In the data rows, 500 means zero.
A hidden rule labels the rows of this table. It goes by one to three of the table's principal directions, not those with the most spread.
[480 442 392 436 608 399 496 629 396 564 406 499 540 606 537 501 445 470 451 625 432 550 636 525 461 507 449 512 376 533 659 509 655 402 474 464 551 438 589 544 387 337 354 385 661 553 461 387 511 482 348] 5
[602 361 295 386 396 663 562 266 512 464 416 381 598 514 332 502 517 576 422 428 684 445 297 552 395 385 639 391 819 351 556 447 363 638 400 673 504 537 438 534 592 540 510 780 322 628 600 717 437 486 612] 1
[455 540 518 542 292 584 448 471 726 609 641 539 310 354 446 496 584 667 612 371 531 650 310 386 683 423 605 537 639 544 655 348 501 671 375 531 498 593 474 336 546 554 590 646 409 387 501 632 716 490 414] 1
[403 657 691 896 652 362 554 559 734 376 446 696 401 479 807 521 362 368 318 551 463 554 492 393 799 676 247 564 296 786 737 418 418 366 388 298 493 659 482 497 557 591 442 420 392 434 302 309 426 424 591] 2
[361 690 545 679 646 553 430 594 577 507 427 570 297 449 601 480 365 655 343 445 315 708 485 378 808 627 594 608 452 657 809 349 372 553 428 661 438 645 575 375 580 417 476 599 261 555 417 498 695 452 441] 1
[414 562 501 773 598 609 517 475 577 480 365 554 463 400 459 513 521 535 394 475 346 569 482 424 574 583 465 460 514 557 588 567 483 542 396 532 506 595 632 484 519 464 500 589 428 597 486 512 489 455 655] 7
[487 232 442 383 505 403 651 668 489 474 339 411 552 584 421 630 343 366 527 704 702 564 416 510 544 509 376 485 685 429 621 302 552 604 417 519 559 459 482 550 555 382 389 458 685 539 355 406 532 401 428] 6
[457 363 501 492 398 517 528 358 404 418 517 415 563 559 498 581 492 369 509 516 613 418 531 596 238 465 504 461 661 354 239 595 472 513 511 545 450 425 397 665 589 543 524 455 458 619 483 548 324 400 626] 2
[553 255 501 423 458 681 659 600 407 547 359 369 583 498 132 657 577 456 723 519 525 500 453 423 499 386 559 336 684 485 442 420 700 635 421 645 581 301 558 596 565 391 459 617 693 652 553 547 599 548 565] 4
[414 666 551 885 803 692 521 462 521 457 413 583 361 319 540 512 626 724 278 329 214 663 472 360 669 485 538 449 357 589 645 610 555 633 423 435 547 568 684 297 483 577 694 718 455 483 458 550 618 493 758] 4
[568 546 368 305 760 532 460 596 288 563 549 527 314 496 589 431 596 868 363 521 350 727 479 489 479 346 683 484 385 333 666 468 592 669 502 536 575 418 626 228 420 408 719 702 528 469 525 596 830 519 491] 6
[483 634 669 739 552 481 512 469 642 458 540 523 580 477 600 557 453 355 499 326 453 364 541 497 741 650 381 524 309 750 460 530 478 343 641 362 454 621 448 530 489 699 512 437 521 364 441 420 331 512 602] 7
[468 430 492 261 555 449 485 768 356 687 618 498 214 615 533 579 522 603 629 623 437 751 522 454 479 516 615 533 448 430 684 295 708 549 425 476 475 386 518 388 502 307 596 551 600 500 393 434 871 401 411] 2
[449 617 412 479 515 541 214 538 350 639 562 597 382 496 548 388 613 701 519 482 204 590 689 532 233 540 644 530 286 375 380 684 518 379 692 496 516 471 545 501 411 374 493 462 567 388 552 481 665 614 449] 5
[533 646 466 534 350 528 417 525 628 480 547 582 507 458 472 448 413 562 459 579 505 517 437 495 624 594 443 568 478 585 702 463 325 347 443 527 579 626 484 520 454 420 249 359 379 449 519 451 485 575 208] 6
[531 561 544 526 421 584 403 363 555 464 637 559 445 484 557 473 584 590 479 329 507 447 455 478 520 410 617 473 505 530 422 478 419 513 547 589 435 485 407 462 566 634 617 591 314 475 565 667 516 559 562] 7
[461 602 457 546 415 548 405 267 506 407 611 397 573 349 472 419 561 531 455 328 456 423 514 533 394 480 549 587 638 369 297 688 409 541 573 569 488 654 543 506 468 638 624 403 368 536 605 646 298 523 527] 3
[519 434 235 391 646 648 515 519 289 624 272 496 501 541 418 505 576 691 347 596 381 603 524 429 291 369 575 370 487 423 698 547 696 584 424 454 574 428 599 442 383 296 419 703 667 570 490 553 682 543 560] 7
[530 293 311 170 363 436 455 474 359 591 503 384 530 607 442 484 515 463 599 617 653 480 518 556 176 395 601 483 693 258 385 483 543 545 525 563 485 404 452 577 501 404 460 485 573 547 514 547 538 470 426] 6
[511 489 410 401 605 546 522 559 172 465 587 409 484 612 446 557 554 586 454 555 331 569 568 516 366 505 571 398 507 356 561 563 632 539 310 574 538 426 608 502 389 381 516 473 447 682 466 539 484 496 476] 7
[534 675 634 597 388 543 580 248 729 404 536 527 586 401 571 423 471 435 451 345 640 320 367 483 693 512 487 517 612 643 408 499 268 557 490 507 361 664 406 453 588 756 564 617 187 519 578 633 325 503 637] 2
[535 433 445 522 666 571 564 525 504 527 506 626 209 387 571 485 673 794 418 627 479 769 386 396 466 207 550 413 453 398 670 447 700 649 325 353 642 347 515 294 501 451 710 769 601 470 446 552 869 433 632] 4
[584 531 538 621 371 624 578 396 522 384 594 620 494 453 504 578 579 550 443 609 547 507 363 541 378 484 365 382 550 429 459 584 438 478 347 414 615 505 453 568 530 512 493 501 410 560 527 553 405 488 614] 1
[570 679 648 612 614 466 540 439 569 308 684 707 469 598 779 486 506 461 248 529 511 376 456 553 644 636 363 428 351 589 534 502 346 371 409 386 348 570 461 386 471 666 608 459 170 561 441 548 341 440 646] 4
[447 481 436 296 371 564 338 528 333 665 592 383 478 661 398 509 504 447 669 462 397 472 676 532 345 608 760 506 537 454 423 512 497 347 571 662 360 431 511 621 499 397 332 430 380 611 508 495 568 506 329] 7
[445 649 444 491 575 531 394 444 371 572 538 507 409 474 564 398 555 744 431 348 292 591 526 531 444 480 677 511 448 420 478 586 476 683 507 627 432 544 548 358 459 475 687 699 386 497 586 644 583 520 580] 1
[357 599 593 570 643 391 463 633 445 583 523 545 355 581 656 509 477 406 486 512 322 562 688 440 524 640 463 580 301 640 585 491 678 395 468 378 363 509 535 485 443 432 543 406 529 542 386 368 549 410 536] 1
[418 479 428 562 643 664 444 625 354 570 391 533 386 541 428 589 559 582 406 533 285 645 608 378 430 522 567 454 425 535 680 492 674 447 448 514 514 423 627 505 476 315 420 501 564 616 428 474 687 511 509] 1
[486 522 445 275 474 444 442 609 349 562 634 551 330 585 587 476 486 662 485 659 461 659 520 578 375 486 571 538 489 344 559 447 534 549 424 549 470 435 481 415 455 322 547 484 451 561 490 532 675 428 358] 4
[540 499 378 532 405 525 455 399 473 463 407 637 558 450 537 401 521 675 402 656 495 551 505 576 288 315 450 442 459 405 480 655 457 489 454 458 678 428 449 575 445 399 323 512 565 475 574 516 500 602 390] 3
[719 577 518 340 289 347 633 287 729 383 636 560 603 546 677 397 417 389 446 579 947 259 244 554 566 428 331 499 562 579 575 373 265 414 401 267 472 616 178 477 505 739 458 559 312 324 501 512 296 519 479] 4
[636 504 466 313 675 380 687 586 279 467 499 585 494 676 734 540 462 532 341 773 571 554 494 574 366 452 339 419 320 452 656 480 624 466 377 225 584 402 451 468 409 420 496 527 604 514 411 387 526 458 555] 5
[478 744 709 814 542 476 570 429 793 402 576 609 425 353 666 470 446 521 396 341 515 522 342 469 866 629 374 595 394 715 645 445 322 525 457 341 477 734 446 356 557 733 630 584 331 319 454 460 432 470 604] 5
[531 581 698 680 651 264 647 452 563 244 556 583 545 529 835 501 346 354 352 591 614 432 502 606 644 530 244 544 337 587 436 524 394 412 481 338 537 533 372 552 544 676 581 389 432 475 403 371 248 406 616] 7
[541 493 246 450 513 468 436 507 387 585 337 499 542 537 470 397 479 619 425 638 454 580 547 485 306 393 528 486 422 473 737 580 527 416 392 500 685 452 543 588 393 286 234 518 601 483 543 407 535 588 298] 2
[528 284 217 215 557 464 474 750 462 818 355 354 330 464 290 473 532 767 688 526 510 827 387 368 564 294 719 538 568 407 909 239 742 737 446 559 696 421 604 317 453 267 495 772 866 302 482 458 999 540 259] 2
[425 341 322 657 532 585 409 477 607 646 219 429 649 443 266 497 585 406 530 338 421 415 594 402 459 469 526 459 510 609 543 583 668 452 612 532 515 500 635 577 439 458 379 534 776 463 548 493 459 567 543] 3
[550 414 669 261 466 319 681 615 300 368 489 523 602 738 654 560 293 236 555 899 711 390 632 626 383 515 368 467 484 474 282 473 423 358 471 475 451 257 354 707 571 404 249 257 444 692 402 314 396 425 368] 7
[454 247 661 425 636 265 689 810 349 446 469 446 475 618 548 655 398 307 666 740 579 590 561 512 557 496 361 462 505 426 380 376 669 637 435 500 543 280 540 531 556 414 549 360 744 549 320 323 561 371 502] 5
[471 833 584 677 691 533 329 337 510 432 594 569 525 449 694 344 538 553 306 240 221 397 690 539 587 641 588 609 240 618 404 711 360 310 721 517 374 653 608 452 450 675 619 434 239 523 620 546 350 581 589] 4
[420 667 715 542 567 553 448 418 464 496 672 522 445 494 595 467 609 412 529 363 360 369 666 543 453 641 576 527 385 505 153 676 489 413 676 376 239 505 500 426 486 690 703 447 357 516 490 515 454 454 706] 2
[420 428 491 320 596 516 374 628 397 636 667 487 191 442 484 455 659 803 608 409 330 784 516 516 459 392 767 561 523 244 440 423 657 760 568 586 449 404 579 237 514 454 880 671 571 442 511 626 918 459 519] 4
[352 536 319 499 452 473 352 562 402 679 380 532 424 570 476 430 521 450 493 637 279 598 695 388 222 624 515 542 492 501 688 578 645 363 326 495 462 556 647 644 407 204 267 372 489 687 486 404 536 498 399] 3
[453 439 327 457 345 401 323 583 536 647 422 567 538 455 441 385 535 585 578 558 421 597 593 474 371 400 489 573 464 475 597 550 603 492 508 543 648 477 607 555 391 306 297 336 720 415 592 463 575 638 178] 3
[685 348 385 488 355 646 638 355 494 372 431 449 695 359 213 490 616 630 558 584 670 420 330 526 397 156 434 313 638 386 423 614 552 584 363 452 796 348 403 561 419 525 385 598 703 437 606 580 425 664 436] 4
[477 523 544 571 331 552 400 341 476 443 618 514 521 436 507 512 592 430 549 482 516 395 561 558 181 494 448 521 510 381 160 714 461 376 634 396 514 492 386 650 518 575 532 337 533 440 535 505 341 520 595] 1
[564 334 529 452 303 419 656 451 637 461 468 414 636 452 423 575 452 355 626 500 843 391 285 516 506 417 346 488 703 471 398 406 456 675 499 412 562 523 337 525 569 629 529 528 674 317 475 503 371 487 548] 4
[592 628 670 297 491 602 496 517 453 435 819 542 322 617 565 545 502 515 495 557 578 432 427 633 528 698 623 490 511 391 346 422 256 372 575 560 257 475 379 382 588 568 674 524 124 584 487 567 573 350 581] 7
[408 653 693 650 582 453 472 441 561 440 498 557 556 523 722 494 408 359 426 374 426 378 641 489 678 622 480 557 368 697 344 540 402 420 680 490 325 573 490 512 554 675 507 415 350 511 445 486 383 489 593] 6
[414 587 501 550 558 484 482 675 660 606 516 563 277 373 501 473 521 632 463 495 433 738 404 333 736 545 482 639 483 584 873 331 586 614 370 403 519 631 638 250 453 428 562 498 544 385 422 449 769 471 351] 2
[431 454 255 490 599 655 376 645 346 649 214 331 565 441 120 457 491 619 545 471 214 652 679 407 455 493 675 570 493 516 757 559 654 419 518 723 678 465 754 623 410 168 209 441 713 620 614 404 642 658 207] 4
[575 501 381 290 312 614 505 500 338 681 373 521 616 620 378 488 523 571 604 572 493 438 522 455 320 404 584 351 482 568 551 502 573 510 441 472 520 389 402 588 427 345 202 643 587 477 550 520 603 692 387] 4
[577 493 642 477 456 448 615 357 604 377 685 462 509 422 597 506 529 513 510 370 750 419 316 595 599 375 483 518 574 433 302 481 384 678 564 413 470 499 344 346 566 802 785 599 455 315 504 598 418 440 617] 1
[514 401 532 319 752 392 636 829 298 539 415 474 390 608 519 586 413 484 550 780 482 624 569 450 569 491 451 465 378 491 604 363 702 510 461 446 539 316 537 429 450 299 486 485 731 536 341 323 740 414 458] 7
Here are more rows. What is the label of each one?
[550 460 484 577 472 567 546 740 594 463 389 629 401 420 328 544 444 559 496 871 585 616 372 460 516 539 304 477 454 483 695 447 437 357 388 380 706 429 455 501 464 252 232 396 695 376 398 277 668 496 303]: 2
[384 584 929 667 644 213 579 620 475 369 623 513 547 611 767 544 353 119 610 494 461 370 744 665 605 798 335 630 259 602  95 609 407 355 700 405 314 457 478 619 596 673 622 195 467 497 411 238 227 363 627]: 5
[546 569 310 281 614 652 520 443 206 559 513 622 406 581 623 474 667 762 240 670 353 624 548 448 224 329 602 356 492 352 634 596 677 606 299 463 476 391 671 347 363 330 532 607 361 776 539 692 682 486 548]: 2
[484 559 569 441 578 518 451 565 445 546 634 454 403 495 482 496 558 545 575 406 383 539 564 512 549 564 600 552 420 474 452 497 566 476 589 476 435 499 532 414 472 538 650 494 508 462 496 489 601 495 511]: 5
[446 496 334 493 700 561 373 418 342 530 416 448 545 499 517 454 602 544 346 388 287 479 668 493 299 514 603 493 477 374 406 676 592 494 655 565 440 541 700 482 427 485 623 494 518 622 556 600 462 507 667]: 7
[434 476 647 499 556 244 484 513 599 527 547 628 462 555 855 442 450 503 503 384 517 560 560 566 662 421 496 573 378 572 404 395 529 681 635 481 402 481 464 398 585 662 715 562 515 398 485 548 563 479 559]: 2
[582 378 338 310 445 604 669 644 378 613 287 380 556 481 169 538 498 558 617 734 595 572 416 390 422 350 479 417 593 493 744 441 685 554 287 404 696 369 498 522 390 250 215 577 795 480 476 375 673 585 294]: 2
[333 545 389 457 461 562 375 573 485 710 550 419 286 507 410 489 550 588 524 386 346 698 464 407 468 697 711 588 669 406 723 414 489 663 350 621 336 663 680 346 505 382 578 593 321 556 457 557 685 393 461]: 3
[484 491 442 441 667 370 569 736 208 460 453 525 487 739 585 586 399 330 397 864 373 550 680 498 307 710 301 456 352 476 705 522 651 254 271 375 540 448 592 670 375 209 267 229 545 725 335 247 408 423 431]: 1
[567 508 276 277 410 658 462 543 419 621 437 509 518 690 395 544 472 512 373 616 551 459 428 434 404 635 569 410 595 524 838 369 435 382 364 532 402 560 515 492 434 312 216 543 339 603 455 537 573 518 366]: 3
[518 561 680 504 455 269 595 427 577 451 481 413 757 571 642 465 333 186 619 386 647 224 568 562 668 601 394 557 442 693 274 514 373 456 662 459 389 575 394 615 537 734 446 402 478 407 502 403 187 536 528]: 5
[359 461 447 641 600 417 400 545 503 538 395 461 479 491 534 503 438 476 464 397 357 589 606 507 503 575 509 596 473 512 540 512 552 529 573 621 498 570 592 557 529 432 553 464 580 530 496 475 463 449 534]: 7
[299 806 685 738 700 462 403 480 477 511 471 521 493 495 704 451 427 376 387 276 180 444 762 454 631 779 518 655 286 725 409 635 465 410 665 522 260 679 636 502 504 579 583 383 315 597 494 449 357 476 649]: 3
[522 421 438 368 299 632 465 458 560 593 518 376 495 449 234 506 559 479 672 441 616 452 392 466 412 513 632 507 736 403 434 451 426 541 523 593 452 519 464 513 561 491 480 566 472 474 562 562 561 514 471]: 7
[475 492 365 457 578 627 483 537 223 531 492 389 544 559 350 576 579 463 457 607 332 492 652 513 212 597 516 438 483 367 479 712 644 352 448 454 528 454 661 588 347 335 382 336 578 663 469 432 422 459 482]: 3
[489 519 715 435 807 432 678 582 362 442 661 473 342 593 707 606 527 481 463 445 470 517 500 528 669 539 531 440 418 483 375 408 630 677 497 431 287 426 491 265 530 664 947 675 425 569 368 562 584 297 850]: 5
[393 360 280 399 714 540 419 484 160 565 296 382 565 567 458 489 583 500 401 528 259 549 807 456 143 382 631 469 510 346 409 692 782 502 563 597 507 361 735 614 418 318 472 422 652 780 532 537 519 512 559]: 3
[416 470 648 405 532 231 560 700 187 413 464 558 638 784 768 608 276 151 514 865 443 426 817 619 269 731 261 505 363 477 245 593 519 308 541 477 443 382 525 810 506 309 242  51 531 744 366 258 265 425 435]: 6
[475 359 333 255 292 449 438 551 525 682 477 359 496 494 314 435 487 564 685 473 614 592 453 470 482 359 672 585 698 437 637 370 554 647 437 655 535 459 517 471 483 382 385 522 591 450 563 539 654 538 165]: 5
[385 698 658 649 740 426 498 619 344 506 484 500 533 563 631 522 465 336 443 453 220 460 784 481 517 748 389 591 179 668 467 658 640 308 603 289 414 552 616 545 388 503 484 268 594 504 412 276 375 516 558]: 4
[564 505 589 424 621 450 593 410 492 466 424 508 670 579 650 451 483 406 431 401 604 312 561 492 635 384 552 443 426 643 369 504 457 550 639 490 376 396 504 426 521 707 510 572 431 497 523 554 440 558 564]: 7
[450 199 491 364 552 241 532 662 492 600 331 411 598 645 527 517 378 364 677 459 585 531 601 557 594 404 535 528 509 533 470 314 653 646 621 633 494 351 488 576 583 468 508 539 775 464 482 439 562 504 430]: 7
[457 625 507 650 593 529 404 378 493 499 479 495 579 407 494 392 589 512 476 335 283 423 686 533 446 498 526 543 341 551 348 738 577 384 642 461 497 535 583 549 409 568 559 448 549 513 620 503 372 582 575]: 6
[532 388 450 432 471 576 542 705 415 551 475 435 445 433 209 544 547 597 670 683 453 669 523 472 466 390 490 501 473 447 646 491 714 427 384 434 746 330 541 549 404 275 320 391 808 467 492 335 695 570 211]: 5
[429 361 319 407 352 591 379 650 513 692 396 441 391 508 207 491 508 593 639 565 464 670 466 454 400 544 644 528 647 406 713 389 522 517 406 627 541 480 538 529 506 236 304 550 597 477 495 448 741 523 271]: 4
[607 716 545 560 506 557 616 457 581 415 752 694 335 487 682 497 565 753 260 556 544 632 185 585 626 617 407 428 478 412 772 456 300 649 203 294 492 677 496 182 440 606 685 689 200 399 442 587 538 406 583]: 3
[387 455 426 577 593 597 296 540 369 600 358 499 524 558 394 472 588 434 503 446 228 499 820 470 249 572 612 528 351 509 424 673 635 250 677 517 475 399 637 684 471 363 337 341 623 590 538 393 532 602 470]: 5
